In the rows, zero is written as 128.
Each path below is one point turned by a fixed rotation once a step. After each direction that follows a path, write how fast that rotation turns it, in deg/step (0 if it stays still).
Each turn is a multiple of 5 degrees from 10 to 175, or 0.
Each row of a path follows its step; steps can be skipped.

step 0: [123 138 138 123 120 128 126 133 123 134 122 139 135 130 122 130 128 127
 137 131 134 119 126 119 128 125 121 129 132 126 131 127 135 120 122 121]
step 1: [125 128 131 130 123 129 126 126 140 127 131 133 125 124 135 129 129 122
 132 132 131 133 130 128 118 142 137 125 128 128 140 137 125 116 126 122]
step 2: [128 135 134 126 132 133 118 130 131 128 127 127 134 130 123 128 134 125
 123 123 132 136 110 130 122 127 126 132 119 119 134 131 124 137 132 124]
step 3: [124 128 122 138 128 129 139 135 134 127 135 136 133 127 131 129 129 131
 132 134 123 124 118 134 125 113 135 126 122 121 130 125 122 122 124 133]
step 5: [123 136 134 122 126 126 132 136 122 131 125 122 141 124 123 134 115 130
 122 130 134 121 131 136 124 127 124 126 130 128 137 126 127 120 124 122]
step 6: [120 131 128 128 120 134 113 124 131 126 128 136 130 125 128 124 127 131
 129 134 134 123 129 128 121 135 136 132 139 124 129 135 121 121 133 136]
step 8: [134 135 127 123 133 133 135 127 121 124 142 132 129 116 133 130 131 131
 132 136 135 128 116 126 127 124 129 133 123 127 130 124 122 128 123 138]
step 12: [128 130 124 122 120 125 122 126 137 137 141 126 125 124 123 130 138 126
 125 129 142 130 131 130 133 138 131 117 127 124 132 129 134 128 126 127]
step 13: [134 128 133 122 127 135 127 123 125 125 132 130 128 116 119 122 127 124
 135 126 133 132 114 119 132 120 127 132 127 121 130 124 125 124 122 117]
step 15: [133 125 115 123 132 123 122 138 129 133 121 121 133 131 131 133 128 130
 129 128 126 133 119 126 129 132 116 133 125 112 130 123 130 125 130 129]
Directions:
[128 128 128 127 129 129 129 130 130 126 123 131 127 127 123 128 130 129
 130 126 131 127 129 129 127 126 126 130 128 130 128 129 130 131 130 126] -> 160
[128 130 127 127 128 127 129 127 127 123 127 130 123 130 127 127 126 125
 128 127 125 127 128 126 128 128 128 127 128 129 132 128 129 127 124 129] -> 110
[128 130 131 126 129 130 128 128 124 128 127 125 129 128 127 127 128 132
 128 129 127 128 125 127 128 127 128 126 128 128 131 124 127 131 127 124] -> 135
[126 127 126 127 130 128 124 128 130 125 127 126 129 129 127 127 128 128
 126 130 125 127 126 130 124 129 127 129 128 129 127 129 125 126 130 126] -> 85

step 3: [125 128 130 126 137 133 129 125 119 124 135 119 139 123 128 125 134 123
 127 129 127 131 128 136 123 120 120 134 130 129 119 127 130 131 121 131]
step 5: [128 124 137 137 122 134 135 132 127 126 127 129 123 124 133 117 136 127
 126 120 130 127 130 133 122 130 128 134 123 120 124 125 126 119 125 133]
step 6: [134 122 132 120 132 128 133 118 139 129 130 126 135 129 126 132 140 126
 130 128 138 125 131 133 125 126 133 130 120 131 123 124 131 127 123 133]
step 7: [132 128 118 135 129 129 132 129 133 130 134 135 126 122 131 121 134 130
 126 133 138 134 120 136 128 121 129 131 127 130 121 127 132 130 137 122]
step 8: [129 125 136 135 125 131 131 128 133 125 140 125 135 118 125 123 126 122
 132 126 127 138 126 132 130 130 121 128 130 128 124 120 121 135 124 133]
step 9: [135 135 125 130 127 134 124 119 124 127 125 119 128 126 127 125 142 129
 120 133 131 131 140 130 130 127 121 134 129 132 125 118 130 131 125 129]
step 10: [135 121 127 136 129 143 128 129 127 135 136 133 125 130 130 128 133 128
 131 130 124 127 133 129 125 125 128 138 124 124 117 131 121 124 133 128]
step 12: [137 128 125 135 128 121 136 121 123 131 134 131 130 127 131 125 137 125
 132 128 132 127 130 137 126 127 123 124 121 142 125 127 135 123 131 132]
step 15: [127 125 129 134 123 133 131 122 121 129 134 130 131 127 134 127 136 124
 128 134 133 131 137 122 123 113 128 129 125 125 123 117 127 125 129 123]
step 16: [138 126 132 131 121 141 127 124 138 124 135 134 125 128 131 120 138 127
 133 120 129 133 131 128 133 132 132 129 122 125 126 132 131 131 125 125]
Directions:
[130 130 128 127 131 123 130 129 129 129 130 129 129 126 125 126 126 125
 129 128 129 130 127 129 130 129 128 127 126 128 127 131 131 129 130 126] -> 70
[130 128 128 128 126 125 129 126 129 130 128 126 132 130 129 129 125 127
 128 129 127 128 129 127 128 125 131 128 126 124 128 127 125 131 127 131] -> 155

step 0: [136 126 134 132 129 134 116 127 124 123 134 128 132 133 123 125 136 133
 138 122 138 128 131 129 142 126 129 129 116 132 129 130 121 126 128 122]
step 1: [133 125 133 134 131 145 124 135 118 128 126 130 124 130 121 131 142 123
 127 132 131 116 135 133 124 131 123 122 127 129 127 130 130 129 125 126]
step 2: [124 125 131 114 126 131 121 133 124 130 126 125 124 124 126 120 134 122
 130 135 111 123 125 129 117 124 124 118 129 128 122 125 135 128 131 127]
step 3: [122 129 126 123 119 121 130 130 125 128 127 127 116 122 137 132 129 124
 133 127 110 142 129 133 135 128 129 125 125 130 126 126 126 134 132 127]
step 4: [128 131 125 139 130 128 140 130 126 123 129 131 124 133 130 131 120 137
 135 124 120 135 130 128 136 131 134 124 130 132 126 129 121 120 139 117]
step 6: [129 134 124 128 129 142 123 138 132 132 128 128 135 129 124 131 124 120
 125 138 130 129 128 132 130 130 115 124 138 125 129 124 128 130 114 128]
step 8: [133 130 129 127 120 124 123 132 128 120 120 121 120 129 138 138 133 134
 130 117 128 134 135 135 120 131 127 132 119 124 128 133 119 130 129 125]
step 10: [135 132 121 125 130 125 124 125 123 125 129 127 126 131 122 107 127 121
 136 137 124 124 131 126 135 124 129 129 128 130 137 122 124 134 121 129]
step 12: [129 121 133 124 122 135 123 130 124 125 130 129 134 131 120 136 134 130
 135 122 126 127 115 131 121 135 130 127 126 140 122 124 122 122 139 125]
step 16: [134 134 124 144 125 130 122 138 131 126 135 129 134 122 127 136 128 129
 126 122 130 129 130 138 130 129 128 117 127 126 138 119 127 127 135 124]
Directions:
[126 131 127 128 127 128 129 128 124 128 126 130 127 127 130 132 131 126
 126 129 130 130 131 130 129 129 128 130 127 127 129 125 127 131 125 128] -> 145
[125 126 127 127 128 132 129 128 126 125 132 128 124 128 129 130 127 129
 127 128 128 128 125 127 130 127 129 124 130 128 127 126 130 130 130 128] -> 35
[131 129 130 124 129 129 126 127 128 129 130 130 130 126 126 130 128 130
 126 128 131 127 129 129 129 129 127 125 131 133 128 129 126 128 127 128] -> 65

step 0: [126 131 124 135 123 134 125 127 124 130 127 143 121 122 115 130 128 131
 121 127 126 126 125 133 130 123 134 131 129 119 138 131 128 137 133 123]
step 1: [135 135 132 122 125 132 122 131 134 127 134 137 132 130 141 115 129 136
 131 123 129 125 127 133 128 128 120 128 132 129 130 119 132 129 131 121]
step 2: [129 118 131 124 127 131 136 120 126 126 126 138 126 131 125 125 127 119
 125 135 128 127 123 131 120 134 134 128 129 137 139 125 139 132 128 139]
step 5: [125 129 126 124 127 116 139 129 132 126 130 116 129 122 126 136 134 128
 117 128 131 127 126 124 127 128 139 136 129 122 135 134 130 127 132 134]
step 8: [134 133 129 136 125 135 129 130 130 121 129 136 125 121 132 131 134 129
 133 124 129 123 131 130 137 117 128 140 127 118 127 134 117 127 135 130]
step 9: [133 139 131 133 124 133 128 126 116 120 118 134 135 137 134 118 129 132
 129 124 124 129 124 128 128 135 122 123 130 130 127 127 132 136 122 129]
step 12: [129 124 127 130 123 119 135 132 123 132 136 119 134 126 136 129 128 134
 123 135 124 136 131 128 120 137 118 128 133 139 128 122 134 125 131 126]
step 13: [130 118 127 117 132 129 133 138 129 129 123 125 123 124 123 134 126 118
 117 135 130 131 123 135 127 125 131 136 128 124 126 138 123 126 126 127]
step 14: [119 138 123 127 128 119 121 135 131 136 127 125 133 127 122 127 131 136
 122 124 132 129 129 135 128 130 124 116 132 124 126 127 131 122 117 119]
step 15: [121 125 117 127 121 130 127 134 134 130 131 132 119 123 135 139 124 123
 136 129 129 128 124 137 126 134 135 128 133 128 132 119 122 123 135 134]
Directions:
[128 128 128 130 131 126 128 129 125 129 131 130 129 127 131 127 128 127
 128 125 128 123 127 128 129 131 127 125 128 128 127 132 127 129 128 124] -> 135
[132 126 126 126 130 130 124 131 130 127 129 126 126 128 130 127 127 129
 126 129 127 125 128 127 131 127 131 131 129 127 126 128 126 129 128 127] -> 145
[130 130 125 129 130 126 128 126 129 127 129 127 130 126 127 129 130 131
 125 126 129 130 131 126 129 130 129 128 129 127 129 127 132 128 129 126] -> 160
[131 128 130 125 129 128 130 124 128 130 130 131 129 128 127 128 130 129
 127 128 125 127 127 128 129 128 127 127 127 131 124 127 129 131 129 131] -> 45

step 0: [138 130 114 135 127 121 127 123 128 132 127 122 126 121 134 134 138 127
 130 127 135 125 124 137 134 124 131 127 129 132 138 132 129 130 133 129]
step 2: [131 120 128 127 128 134 121 129 130 127 121 134 117 127 127 129 129 123
 135 129 137 136 134 124 132 137 121 121 128 127 131 141 133 135 130 130]
step 3: [134 122 126 137 128 120 127 120 134 127 135 131 130 120 126 124 133 125
 144 134 132 127 127 136 131 132 134 134 123 129 132 135 130 134 126 130]
step 7: [130 126 121 146 129 122 122 130 131 134 130 127 126 124 124 136 131 126
 131 133 133 131 127 133 136 129 120 128 130 126 124 134 135 122 122 118]
step 9: [130 126 123 126 122 131 117 113 133 126 134 133 125 124 123 134 132 125
 132 130 129 140 124 123 131 123 124 123 124 123 133 129 123 133 128 138]
step 10: [130 127 134 133 129 125 120 135 133 129 125 137 128 123 125 127 125 119
 142 124 137 135 129 132 134 128 120 128 123 122 126 129 140 130 123 130]
step 11: [129 125 124 136 128 122 136 120 140 129 130 128 128 119 125 119 130 125
 129 125 138 133 129 137 128 124 128 130 134 135 125 140 132 132 133 126]
step 12: [129 119 118 122 121 124 127 124 134 132 139 120 138 126 124 136 132 126
 132 130 133 142 123 128 129 127 125 126 130 128 125 120 126 130 133 126]
step 13: [124 123 123 127 122 131 126 127 131 129 125 133 123 128 121 139 134 129
 133 113 131 131 122 127 134 130 121 125 129 119 130 130 142 125 130 133]
step 14: [120 134 123 139 125 131 131 129 131 133 135 129 127 120 119 127 131 130
 139 130 132 132 137 137 129 126 127 120 121 128 132 138 132 127 130 132]
Directions:
[125 126 131 127 130 127 129 130 127 127 124 128 126 131 126 128 130 125
 126 128 131 128 126 129 132 130 126 126 128 126 128 127 130 128 128 126] -> 130
[128 130 128 128 123 124 126 127 128 123 128 125 129 127 128 127 127 127
 129 128 127 130 129 127 130 130 127 127 129 129 131 130 131 126 129 128] -> 0
[127 126 128 124 127 130 125 128 128 127 129 128 126 128 126 130 126 128
 127 124 129 128 132 129 130 130 127 130 129 126 129 127 125 127 126 132] -> 95
[129 130 127 131 128 126 126 128 129 128 126 130 128 128 129 129 129 129
 129 126 126 125 126 131 130 129 128 131 126 125 130 124 130 128 127 129] -> 110
[126 127 129 123 129 126 128 127 130 129 130 131 130 126 130 126 128 125
 128 126 127 128 128 129 130 125 128 131 130 131 128 126 130 128 129 125] -> 55

step 1: [119 124 128 133 116 129 138 127 136 136 122 122 122 115 126 128 130 130
 134 122 128 128 126 131 126 122 131 126 131 128 125 132 124 140 122 132]
step 3: [123 123 123 128 139 129 126 123 130 122 130 120 144 131 130 124 135 126
 131 133 133 132 140 129 124 129 125 130 125 132 127 126 120 118 129 120]
step 5: [123 123 136 130 132 131 128 121 119 116 127 136 120 128 126 127 118 132
 132 130 124 122 119 128 134 127 118 120 124 121 133 133 131 131 127 133]
step 6: [135 129 134 125 120 132 123 135 122 133 128 126 139 136 125 130 137 136
 133 131 130 127 134 132 132 118 127 123 121 120 123 134 132 132 133 134]
step 7: [138 133 122 121 129 135 120 127 130 131 123 132 125 126 136 135 133 127
 116 122 122 131 130 124 129 132 133 134 123 121 125 118 136 120 131 125]
step 12: [121 125 123 135 131 139 136 118 125 126 129 125 128 131 132 131 116 122
 131 118 126 129 134 128 130 123 136 129 124 138 124 126 125 126 123 119]
step 13: [120 132 133 129 131 130 129 128 122 124 126 123 127 127 134 131 127 134
 137 140 137 133 125 127 135 138 124 125 130 139 127 133 121 127 140 131]
step 14: [134 123 129 126 137 124 126 123 128 127 127 133 135 127 127 125 128 133
 125 141 137 129 133 129 134 130 121 134 122 120 132 134 142 132 119 131]
step 15: [130 124 129 136 123 133 124 125 123 130 132 129 124 129 122 130 133 122
 120 123 121 114 141 130 130 133 127 119 119 120 130 125 132 126 131 134]
step 16: [132 128 126 115 120 138 122 137 119 123 124 126 121 130 121 127 121 138
 128 125 119 131 120 131 125 130 132 128 125 125 121 128 124 126 132 125]
Directions:
[130 126 125 127 127 127 128 130 129 133 125 130 125 129 127 126 130 128
 126 128 126 127 127 125 127 125 127 128 130 130 129 128 126 128 129 126] -> 40
[131 125 128 132 128 127 127 126 131 129 129 127 127 126 127 128 130 127
 128 127 130 129 128 126 127 130 127 132 129 125 128 127 131 124 128 127] -> 100
[130 130 129 130 129 132 125 130 126 129 128 129 127 129 128 130 129 127
 126 129 128 128 127 130 124 129 125 129 126 126 128 130 129 131 129 126] -> 40
[130 129 124 131 128 128 131 129 127 129 129 130 128 128 129 131 129 129
 127 126 128 127 127 126 130 128 132 129 126 130 130 129 131 130 125 128] -> 140
[130 129 129 126 128 129 129 128 129 128 129 129 131 127 127 128 130 129
 129 125 124 124 129 128 129 129 127 132 127 129 124 126 126 130 129 127] -> 80
[129 127 126 126 129 131 130 130 130 126 124 129 127 124 130 129 129 129
 127 128 129 129 124 129 129 133 128 128 131 127 127 128 128 129 129 130] -> 120

step 3: [126 127 131 127 135 127 125 137 125 127 123 122 129 121 136 127 135 123
 125 125 141 133 129 131 136 128 120 137 125 133 128 132 122 131 124 123]
step 4: [135 126 123 131 122 130 130 129 131 129 134 125 124 131 117 128 125 121
 118 130 126 121 124 127 128 128 138 122 134 118 135 121 132 136 130 132]
step 5: [119 126 124 130 123 128 132 126 127 129 123 136 130 129 139 126 119 136
 137 126 118 131 131 126 121 137 128 128 128 135 123 126 128 120 126 124]
step 7: [140 122 126 125 132 131 124 129 128 131 126 137 130 130 127 137 125 117
 126 120 127 122 123 134 132 128 122 132 133 126 136 123 128 131 120 128]
step 8: [125 129 124 127 124 124 133 128 135 127 135 118 129 128 126 117 119 122
 130 125 123 135 134 119 128 134 131 124 125 126 118 123 127 124 135 126]
step 11: [131 123 122 132 123 127 127 125 134 133 128 131 128 135 122 122 128 123
 142 114 123 128 132 131 129 126 128 135 128 121 124 133 131 128 134 134]
step 12: [129 131 133 122 123 125 124 135 128 136 128 122 133 124 140 124 126 134
 122 133 128 135 123 125 130 124 124 119 125 134 124 126 119 132 127 123]
step 14: [131 124 124 127 127 127 120 122 130 128 121 140 122 126 125 127 120 130
 125 127 120 132 134 120 125 128 136 132 135 122 121 133 129 122 122 128]
step 15: [129 129 131 131 132 129 131 120 131 131 127 115 132 127 137 126 128 130
 140 127 127 128 125 128 128 120 123 126 118 136 132 130 127 132 136 135]
step 16: [127 132 133 123 124 122 121 140 122 130 138 133 133 133 122 129 134 122
 120 130 133 124 125 136 130 127 126 134 132 132 127 122 125 125 122 126]
Directions:
[128 128 130 129 126 128 130 127 122 128 128 125 130 131 128 129 127 131
 127 128 129 127 129 129 129 127 125 127 129 129 126 129 125 126 128 129] -> 110
[129 128 129 129 128 129 127 130 127 132 124 133 127 130 125 126 128 128
 126 128 125 126 127 131 127 126 128 129 127 128 126 126 127 128 129 129] -> 155
[126 126 127 126 128 128 128 123 125 132 128 130 130 127 128 124 127 130
 130 127 130 129 129 126 130 128 129 127 124 125 128 126 129 127 128 127] -> 115
[129 127 129 129 132 129 127 126 128 124 125 131 128 129 126 131 127 130
 129 127 129 128 129 126 128 126 127 128 125 128 127 133 129 128 128 127] -> 90

step 3: [124 133 127 136 129 123 131 125 125 136 131 136 137 124 136 128 132 126
 126 129 124 127 136 132 136 133 129 129 126 122 120 136 135 127 120 139]
step 5: [128 126 133 128 126 124 126 132 133 131 128 136 133 119 124 134 134 122
 127 130 123 117 138 121 132 126 118 124 124 121 120 124 125 123 137 127]
step 6: [126 127 126 126 130 121 130 130 133 140 129 135 137 126 130 127 129 121
 115 131 133 125 132 128 134 128 128 123 130 130 113 128 122 126 123 134]
step 7: [121 126 123 130 140 128 128 127 120 136 120 137 130 121 120 134 124 130
 126 122 133 127 132 126 132 129 135 130 130 126 116 125 125 124 129 131]
step 8: [123 123 128 134 128 121 131 127 124 131 121 132 124 115 133 136 140 126
 131 123 124 123 138 123 124 129 126 130 126 124 117 127 128 127 126 130]
step 10: [122 130 116 127 125 125 125 124 132 126 122 141 132 122 119 132 123 128
 127 128 125 120 130 122 134 130 133 126 137 125 124 119 130 123 133 130]
step 12: [133 120 124 129 132 123 135 125 129 140 122 124 134 129 126 132 124 126
 123 133 127 125 135 127 123 135 135 137 134 127 117 128 134 131 133 134]
step 14: [130 133 138 133 117 121 134 124 134 130 123 139 128 126 130 128 134 131
 126 125 127 125 137 128 133 133 128 134 139 124 122 127 130 127 122 126]
step 15: [121 133 132 130 124 129 135 129 134 136 116 129 138 127 120 133 121 128
 118 130 123 125 138 126 127 130 128 132 137 125 129 130 130 128 135 131]
step 16: [124 128 132 132 129 124 125 129 132 130 124 133 129 127 123 135 129 115
 118 125 124 125 137 126 128 134 131 125 126 137 126 119 135 118 134 130]
Directions:
[128 126 131 126 129 127 127 126 126 131 127 128 128 126 129 128 130 129
 133 127 129 131 128 131 129 127 129 128 132 131 126 131 128 129 129 128] -> 65
[130 128 128 125 128 129 130 129 125 128 128 126 126 128 129 131 129 129
 126 130 123 131 132 126 127 125 128 130 128 129 128 127 127 127 130 129] -> 100
[127 129 129 128 129 127 129 125 128 128 130 130 126 129 126 128 130 129
 132 127 127 127 129 123 127 128 128 125 125 130 129 128 129 125 131 127] -> 130
[133 127 130 127 127 126 128 129 128 126 125 128 125 127 126 128 128 127
 130 124 128 128 129 130 129 126 127 128 127 124 128 126 127 125 126 127] -> 120
